Rotation paths and how fast each direction turns (degrees each step):
Each turn is a multiple of 5 degrees from 10 to 175, or 0.
Each row of a path follows its step; steps can be skipped.
Rotation 1:
step 1: [ 0.33 -1.74 -0.49  1.11 -5.06 -0.49 -0.61  0.48  0.89  1.75  1.12  1.14
  0.29  0.89 -5.04 -0.35 -1.38  0.68  0.67 -0.69  0.29 -0.94  1.36  2.02
 -0.64  1.55 -2.10 -0.89  1.34  2.79  1.80 -2.10 -0.01  1.50  2.39 -1.82
 -1.12  1.58 -0.25  1.77 -0.11  0.41 -0.84  1.04 -0.19 -0.53 -0.49 -1.69
  0.73  1.00 -0.04  0.35  2.03 -0.11 -0.23  1.09 -1.02 -1.21  3.37]
step 2: [ 0.17  0.39  1.38  2.26 -0.38 -0.91 -1.25 -0.17  0.14 -0.71  0.16  1.55
  1.36 -0.88 -2.28  0.92  0.05  1.04  1.54 -0.20  1.42  1.31  1.99  1.75
  1.41  1.74  1.76 -0.71  0.66  0.23 -0.88  2.79  6.15  0.57 -2.08  0.88
  1.47 -0.76  0.60 -2.03  1.92  1.48 -0.03 -0.28 -3.20  0.41  2.65 -2.65
  1.69 -0.99  0.45 -0.23  0.62 -0.70  0.94 -1.62  0.56  0.48 -1.17]
step 3: [-0.11 -1.23  1.04 -0.85 -3.14 -0.18 -3.26  2.41  2.40  1.39 -1.67  0.35
  0.11  0.67  0.04 -0.61  2.03  0.58 -0.79 -2.03  0.77  2.76  0.67 -0.39
 -0.58 -2.01  3.16 -1.56 -2.16 -0.43 -0.45 -0.43 -0.17  0.96  1.89  4.07
 -2.29  1.13 -0.02  3.52 -1.36 -0.31 -0.52 -0.50  0.83  0.69  1.51 -0.48
 -0.20 -0.95 -0.65 -0.52 -0.36 -2.05  2.58 -0.59 -0.38  1.69 -0.93]
step 5: [-1.24 -0.12  0.87  4.01 -0.15 -0.29 -0.24 -2.36  1.14 -2.68 -2.85  1.44
  2.70 -0.14  0.74  1.14  0.12 -0.52  1.63 -1.20 -3.60  1.22  0.35  0.63
 -1.68 -1.47 -1.65  0.42  1.59 -1.24  0.93 -0.36 -2.30 -0.16 -0.27  1.32
 -0.30  1.30 -1.45  1.46  2.11  0.75  1.36 -2.08 -2.54  0.03  0.31 -0.84
  0.96  0.02 -2.00  1.02  3.72 -0.50  2.03  0.33  1.47  0.94  0.44]
step 8: [-0.02  1.82  0.18 -1.81 -0.01  1.69 -0.51 -1.40  2.41 -0.72  1.76  1.34
  2.36  4.49 -2.12 -0.75  1.52  0.57 -1.26  0.67 -0.34  2.79  1.65  0.20
 -0.77  2.26 -0.31 -0.11  0.07  1.66 -1.79  2.44  0.44 -0.59  0.31  0.00
 -0.52 -1.36  0.77 -0.57 -0.20  1.66 -1.41 -1.99 -2.70 -1.37 -0.09 -3.61
 -1.84  1.80 -2.83 -0.41  0.86 -0.60  0.08  0.27  2.37 -1.01 -0.19]
step 10: [ 2.91 -1.60 -2.20  1.55 -0.16 -1.76 -0.60  0.03  1.54  1.13 -1.19  2.69
 -1.00  0.56 -0.41  2.05  1.83  0.44  0.42  0.29  1.11  1.54  0.27  1.64
 -0.26 -2.69  0.42  1.61 -1.09  0.97 -1.56 -0.83 -1.93  0.60 -0.99 -0.94
 -1.47  0.45  0.94  0.58 -0.22  4.55 -1.93  0.71  0.73 -0.87  1.21 -1.28
  0.72 -1.40  0.06 -0.67 -1.03  4.49  1.14 -1.88  1.56 -2.63  0.95]
step 15: [ 0.92 -0.89 -0.14 -1.28  0.87 -0.29 -3.17  1.52  0.49  0.64  0.31 -2.39
  0.25 -1.59 -0.07  0.00  3.47  3.74  0.66 -2.04 -0.27  2.35 -1.19 -2.73
 -0.79 -2.03 -0.40 -2.35  0.53  1.48 -0.90 -0.77  1.70  0.52  0.05 -0.78
  1.21  0.39  0.30 -0.19 -1.30  2.06  0.87 -1.21  0.70 -0.61  1.54  0.41
  0.22  0.58 -1.28 -1.03  0.96 -3.07  1.60  0.74  4.44  1.49  1.71]
step 18: [ 0.94  0.19  1.52 -0.52 -1.05  1.30  1.20 -0.84 -0.22  1.94  0.74  3.27
 -0.03 -0.89  0.25 -0.41  3.69  0.83  2.16 -1.70 -0.13  1.47 -0.69  2.28
  1.09 -0.54  0.04  0.74  1.37 -2.19  0.07  1.62  1.61  0.72  1.86 -1.95
  1.76 -0.65 -0.79  0.70 -0.22  0.16 -1.51  1.47 -1.75 -1.59  3.56  1.01
  2.36 -3.11 -2.20  1.86  1.34 -1.84 -2.73  1.57  0.18 -0.64  0.22]
step 19: [-0.01 -2.42  1.22 -0.30 -2.50 -2.81 -0.74  0.17  3.02  1.39  0.40 -0.53
  0.65  1.20  0.99 -3.54 -2.49  1.06  2.09 -2.68  2.84 -1.29  2.50  3.38
 -1.14  0.87  0.68 -1.23 -0.43  0.81 -1.56  0.13 -1.29  2.47  1.99 -0.68
 -0.51  0.78 -0.46 -1.04 -0.29  0.84  1.46  2.59  0.53 -0.33  0.98 -0.57
  0.97  0.23 -0.39  0.19 -0.89  1.03  0.75 -0.31  1.86  2.78  0.02]
Directions:
[ 0.23 -0.05  0.15  0.45 -0.37  0.95  0.03 -0.51  0.24 -0.94  0.04 -0.12
  0.83  0.35  0.39  0.17 -0.16 -1.34 -0.45  0.30 -0.31  0.19 -0.13 -0.18
 -0.02  0.40 -0.20  0.08 -0.32  0.07  0.00  0.13  0.36  0.20 -0.13  0.57
  0.78 -0.48  0.69 -0.34  0.57  0.02 -0.31  0.55 -0.32  0.18  0.04 -0.07
  0.38  0.21  0.13 -1.11  0.83 -0.18  0.12 -0.41  0.55  0.33 -0.05] => 120
[-0.69  0.57  0.71  0.69 -0.51  0.18 -0.12 -0.03  0.46 -0.37 -0.56  0.51
 -0.44  0.16 -0.36  0.00  0.01 -0.24 -0.25 -1.11  0.61  0.40  0.75  0.68
  0.08  0.18  0.00 -0.42  0.15 -0.18  0.02 -0.80 -0.45 -0.42 -0.29  0.82
  0.42 -0.37 -0.42 -0.08 -0.26  0.14  0.06 -0.48 -0.61  0.03  0.10  0.44
 -0.97  0.38  0.15  0.16  0.32  0.24 -0.18 -0.24 -0.42 -0.27 -0.62] => 20
[-0.44 -0.37 -0.13 -0.86 -0.13 -0.12 -0.27  0.49 -0.35 -0.19 -0.27  0.03
 -0.06  0.18  0.04 -1.00 -0.52 -0.21  0.45 -0.28  0.57  0.93 -0.50  0.51
  0.33  0.69  0.40  0.12  0.36 -0.05 -0.48  0.39  0.30  0.30  0.63 -0.43
 -0.73 -0.67  1.02 -0.41  0.50 -0.02 -0.67 -0.28 -0.14  0.07  0.49 -0.21
 -0.33  0.33 -0.10  0.08  0.30 -0.33  0.18  0.27 -0.70  0.35 -0.51] => 65
[-0.16  0.14 -0.02 -0.23 -0.28 -0.61  0.72 -0.52  0.23 -0.38 -0.13 -0.34
 -0.29  0.71  0.56 -0.21  0.41  0.10  0.31  0.42 -0.25 -0.19  0.18  0.41
 -0.07 -0.30 -0.48  0.29 -0.40  0.60 -0.10  0.00 -0.63  0.51  0.33 -0.08
  0.70 -0.39  0.59 -0.69 -0.16  0.07 -0.34  0.80 -0.77 -0.40  0.06  0.17
 -0.93 -0.57 -0.94  0.58 -0.90 -0.37 -0.42  0.12  0.20 -0.22  0.10] => 35
[-0.45  0.42  0.79  0.01 -0.27  0.09 -0.98  0.16 -0.29  0.53 -0.50 -0.24
 -0.19  0.57  0.26  0.16 -0.27 -0.06 -0.13 -0.88 -0.84 -0.10 -0.26 -0.64
 -0.02  0.07 -0.35 -0.02  0.40  0.82  0.37 -0.32 -0.31  0.38  0.23 -0.31
  0.22  1.06  0.45 -0.68  0.48  0.08  0.58  0.61  0.44 -0.07  0.04 -0.05
  0.17  0.17  0.34  0.68 -0.08 -0.28  0.75 -0.24  0.12  0.41 -0.59] => 175
[-0.81  0.67  0.42  0.28  0.23 -0.71 -0.25 -0.06  0.68  0.79  0.18  0.31
  0.46  0.06  0.06  0.45  0.39 -0.21  0.74  0.05  0.67 -0.26 -0.64  0.02
  0.30 -0.73 -0.37  0.14 -0.10 -0.60 -0.22  0.33 -0.57 -0.38  0.49  0.06
  0.50 -0.02  0.63 -0.24  0.35 -0.36  0.02 -0.29  0.06  0.36 -0.59 -0.34
  0.42  0.06 -0.04 -0.56  0.10 -0.54 -0.02 -0.65 -1.01  0.07  0.73] => 160
